Each path below is one point turned by a fixed rotation once a step. After each direction that follows a path, write how fast that rotation turns it, in degrees per step (0 if it stays still).
Each turn is a multiple of 5 degrees from 10 to 175, or 0.
Each row of a path follows its step; steps can be skipped.
Path 1:
step 7: [ -7  -6  -4  25 -10   8  -2   6   9 -10   6  25 -29   8  -4 -16   4 -11
  -2  21   8   1   1  19 -20 -28 -19 -11   6  -8 -15   2  12 -16 -13  11
 -21 -29  19   7   3   0  -3  15 -23  17  24   9  -3 -10  28  13   7 -10
   3 -37 -26  -9 -15  -4   9  12   4  26 -11   1   4 -13  10  14  14]
step 13: [-23   3  12   3   1   8   8  25 -15   8  -5   8 -20 -21  15 -23   7   4
 -10  -1  16   8 -29  31 -34   0 -17  -2  17   5   2 -20 -16   3  33  12
  -7  12   2  19   3   0   5   6   5  24   6  -2  12   4  18  -5 -10   8
  14 -10  26  20  -7  18 -18 -16  -6  14  25 -13   8  -2  21   9   3]
step 19: [  4  28   7   9  -1  11 -19  23   1   3  -4   1 -12  22  12  -8  18  -2
  -4  23  -1   6  25 -15  15 -14 -18  -1 -10  -8   5  -7 -16 -30  11   5
  -9  -6  -5  11 -10  34  12  23  -2  16 -13   2 -26 -12   5 -24   2 -20
  23 -20  -6  18  -8  -4 -14   9 -30  11  20 -16   0   0  10  -9  15]
step 29: [  3  -4   9   3  17  21   4   9 -11 -22   3   3   9 -11 -15  13 -13  -9
  11   0 -19  -4 -25  10  -9   8 -15  -4  11  14 -12  22   6 -16   6   8
 -10  19  15   3   9 -10  14  -1 -15  -7   7   0 -17  -7  21  -5  30 -11
  14 -16  29  31   7   8  -6 -26 -10  22  -5   1  34 -19  16  -8  32]
step 30: [ -1  12  -7   3  -9 -14 -15  -5   0  -3  14  15  -7  -4 -23 -14   8  -4
 -12   9  28  19   0 -19 -10  -6   7   7   1  15 -21  -1  -6 -23  24   0
 -17  -9 -12  19  12  22   0  27 -24 -15  18 -18   7 -21  14   8   2  -2
 -15  13   3   8   2  34 -16  -3 -20  33   0 -10   6 -23  25   1  19]
step 31: [ -7  29 -15  -7  -5  13 -17  11  -2  12   5  12 -39   4 -13 -21  10  -9
  24   4  20  -6 -13   2 -15 -12  -6  13  21 -15 -14 -22 -16   3  41  29
   6   3  12  15  -3   1  16  18  -8  -8  -4  10  -5   1  -2 -16  -4  22
  10  -6  42   4 -15  -1   4  11  -2  -5   1 -13   8   5  -8  -2   6]
step 34: [ -6  19   3  -8  10   2 -16  -1 -22 -15  -8 -13  -7   6  -2 -16  14 -15
 -27 -14   0   6 -10  -3  -5 -18  -6  12  -3  10  -8   1   1 -19  19   6
  -4  -5  21 -15  15   4 -10  32  -4  15  -4 -13  23  22  10  -4   6  22
   0 -19  -2  28   4  -5 -16  32  -2  28 -24  20  34  -8   5 -25  -5]
step 37: [ 26   3  10  21  23  29  -1   6   6   1   9   4   6  25  -7   6  -3   4
   5   4  14  20 -17 -12  -2 -12  -1   7   5  12 -14   6  -4 -31  28  23
  12 -19 -15 -13   7  36  -6   1  21   6   6  -3  -3  -7   4 -25   5 -10
   6   0  13  23   5  -9  -9  -1 -44  -4  -1  -5   1 -30   3 -12  13]
Directions:
[  0   6   3   0  -2  -6  -3  -4  -1   6  -1  -4  -1   3  -2  -5   6   0
   4   4  -1   0   1   2   3  -8  -1   0  -1   1   0  -1   1   3  -6   1
   6  -2  -2   6  -3  -1   0  -3 -12   2  -3   3  -7  -2  -1  -1  -5  -1
  -3  -3   2  -1   1   1   3   6   2   2  -3  -1   1   0  -4  -4   1] => 90
[ 3  0  4 -3  0  5 -6 -3  0 -2 -1  4  1  1 -7 -2  5  3  5  0  0  0  8  1
  0 -1 -3 -2  2 -1 -4  4 -3  2 -2  1 -1  3  0 -5  2  0  7  0 -3 -6 -4 -6
  2 -1 -1 -8  5  8 -6  7 -1  5  0  3  1 -1  2  4 -1 -1  3  3  0  1 -1] => 10
[-2 -1  3 -7 -3  7  0  3 -7  4 -5  1 -2 -2  3  0 -7  1  4 -2 -2 -7 -1 -5
  3  7  0  1  0  0 -1  1 -1  2 -3 -3 -3  2  1  4  1 -2  1  4  1  1 -2  1
 -3  1 -2 -3  0 -2  5 -3  5  4 -3  3  2  6  9 -3 -2 -7  5 -5 -1 -3 -2] => 155
[ 5  4  5 -2  2 -8 -4  4 -2  0 -2 -3 -5  0 -5  0  3 -1 -6 -5 -2 -1  3 -6
 -3 -6 -5  3  0  1 -2  0  5  5  6 -6 -5 -1 -3 -1  1  4 -4 -1  7  0  2 -4
 -4  5  2 -3 -3 -3 -3  2  1  2  2  2 -3  1  2 -8 -1 -2 -1 -1  3 -1  3] => 100
[-5 -4 -1 -3  0 -3  3  3  0  2 -4  6 -2 -4 -3 -4  0  2 -1 -1  6  6 -2  0
 -4  1  5  4 -3 -3  2 -6 -3  5  1  0 -1  1 -7 -1  1  1 -7  1 -4 -2 -2  1
  0  4  0  1  1  4  0  5  4 -5 -2 -3  2  4  0  2 -1 -5  7  8 -1  5  8] => 80
[ 6  5  6 -2  2  1  2  1  4 -2 -1 -4 -5 -3 -3 -2  0 -2  0  4  2 -2  6 -4
  1 -3 10 -2 -3 -6  2  1 -2 -4 -2  5  3  1  9  1  6 -2 -3  3  3  5 -4  1
  2 -3 -2  6  1  2 -1  1 -2 -2  1 -1 -3 -1  8 -5 -1  1  5  3  2  2 -1] => 45
Path 2:
step 3: [ -3   3  24   9   4  16   4   3  -2  -3  15 -29 -13   1   6  29  -6   8
 -16 -26  18  36 -25  10   1   1  30   0   1  15  -6   2  -1 -13 -22  14
  -1  -6  -8  24 -32  20  -5  -4  12  22  11   2 -27 -23   0 -13  -3   0
  -5  -1  12  -2  -8   4  -1   2 -10  14   6  -4 -16  15 -20  13  13]
step 9: [ -7   9 -14   8  -8   5  -8 -14  16   0   7   2  20 -49  -4  -7  -3  35
   8 -10  -1 -19 -13   2 -18 -18   4   8  -9   5 -10  -2  20 -15  -4 -17
  31  -1 -26 -26   2 -13 -25  -1   6  15  15   4  -2  -1 -17  12  21   5
 -24   8   2  14  -5 -15  12  10  13  12   1  10   1  -3  -4  15  -5]
step 21: [  5  10   6  -3  14  -5   8   6  10  -2   3  -3 -31  -4  -6  -7 -21 -27
 -21  -4  11  11 -27  -7 -16 -14  15  20  14  -1  -2  -1  11   2 -22   9
  11 -37 -13 -11  -3  12  -6  10   7  -8   9 -10 -11 -17  -4  -8   4  -4
  40  17 -11  16  16 -15  -5  22  20  -6   1  21  17  20   3 -11  14]
step 23: [ -5 -16  22 -29   2 -12  -6 -32 -19 -23 -11   8  21  -1  -7   8 -22   8
  -6  -6  -4  10 -13  -4  -2   7  29 -12 -35  -7   6  15 -18   9  34   8
 -17  -8   9  18 -12  -5   3  -3 -11   7  15  27  -2   5  19 -12   9   2
  13  -1  18  -3 -17  -1 -13  12   2  16   3   2   0  20 -22  -3  -8]
step 27: [-15  15  31   4  -1  -2   7 -11   4   8   4  35  22   5 -35 -15  28 -20
 -12 -13  10   4  12   6 -22 -16  -2 -15   5   1   5  -6  17   2  16  -1
  15   7 -14  -8  12  11  -7  -1  -8  -4   5  -1  20  12 -16  12  25  13
 -23   5   4   7  18   5   2  -8  18 -12 -12   2  13   9  12  37   2]
step 32: [ 12  -8   3 -28  32 -12   2  -6  10   1 -13  17   6   9 -18 -11   9   3
  -4   8  -4 -11 -14 -12   2  -6  -6  -7  -5  -8  -9  -6   7 -26  10 -49
   5  -1  13  13  27 -16   1   1  22 -11   0  11   0 -16  23   7  -3   9
  29   4   8  19 -19 -17 -24  12   0   4 -15  12   0  11 -12 -19 -24]
step 33: [  9  -2  16  -8   6  -9  14  -3  -6  13  20  -1 -23   5 -28  -4  14 -11
 -14  -6  12 -11   9 -21  -2 -11  -8 -21  20  -1  22 -11  -2 -31  -8 -14
  -4 -11  42  24  -3  12 -13   6 -12  20 -12  26  -2  -6   7 -13  -5  -1
  -4   0 -15  -8 -11   6  -1  -8 -20  11   7  20 -22  18 -24 -17   2]
step 37: [-20  10   4  -8   7  31   5  -4   7  15   9  -4  -4  30   8  25   3  22
 -19  12 -25   1   8  11   5  23  -7  24  34  -9   4 -14   1  13  -9  16
   6 -18  -2  23  -7   6  10  -9   6   6   1  -1   1 -11  16  11   8   8
   2  10  13  -4  16   2  -4 -18  -5  -5 -28   9  19  18   8  33 -20]
Directions:
[ 3  9 -2  1  2  2 -3 -2 -1 -3  0 -2 -2 -6 -1 -1  8 -2 -4  6  1 -7  2 -4
  3  4 -4 -1  2  1 -4 -3  5 -5 -4 -2 -7  4  3  3 -5 -4  3 -5  3 -1 -5 -1
  3 -1  6 -4 -7  2  1  5  2 -1  1  3 -1 -1 -1 -3 -3  4 -1  2 -1 -2  2] => 20
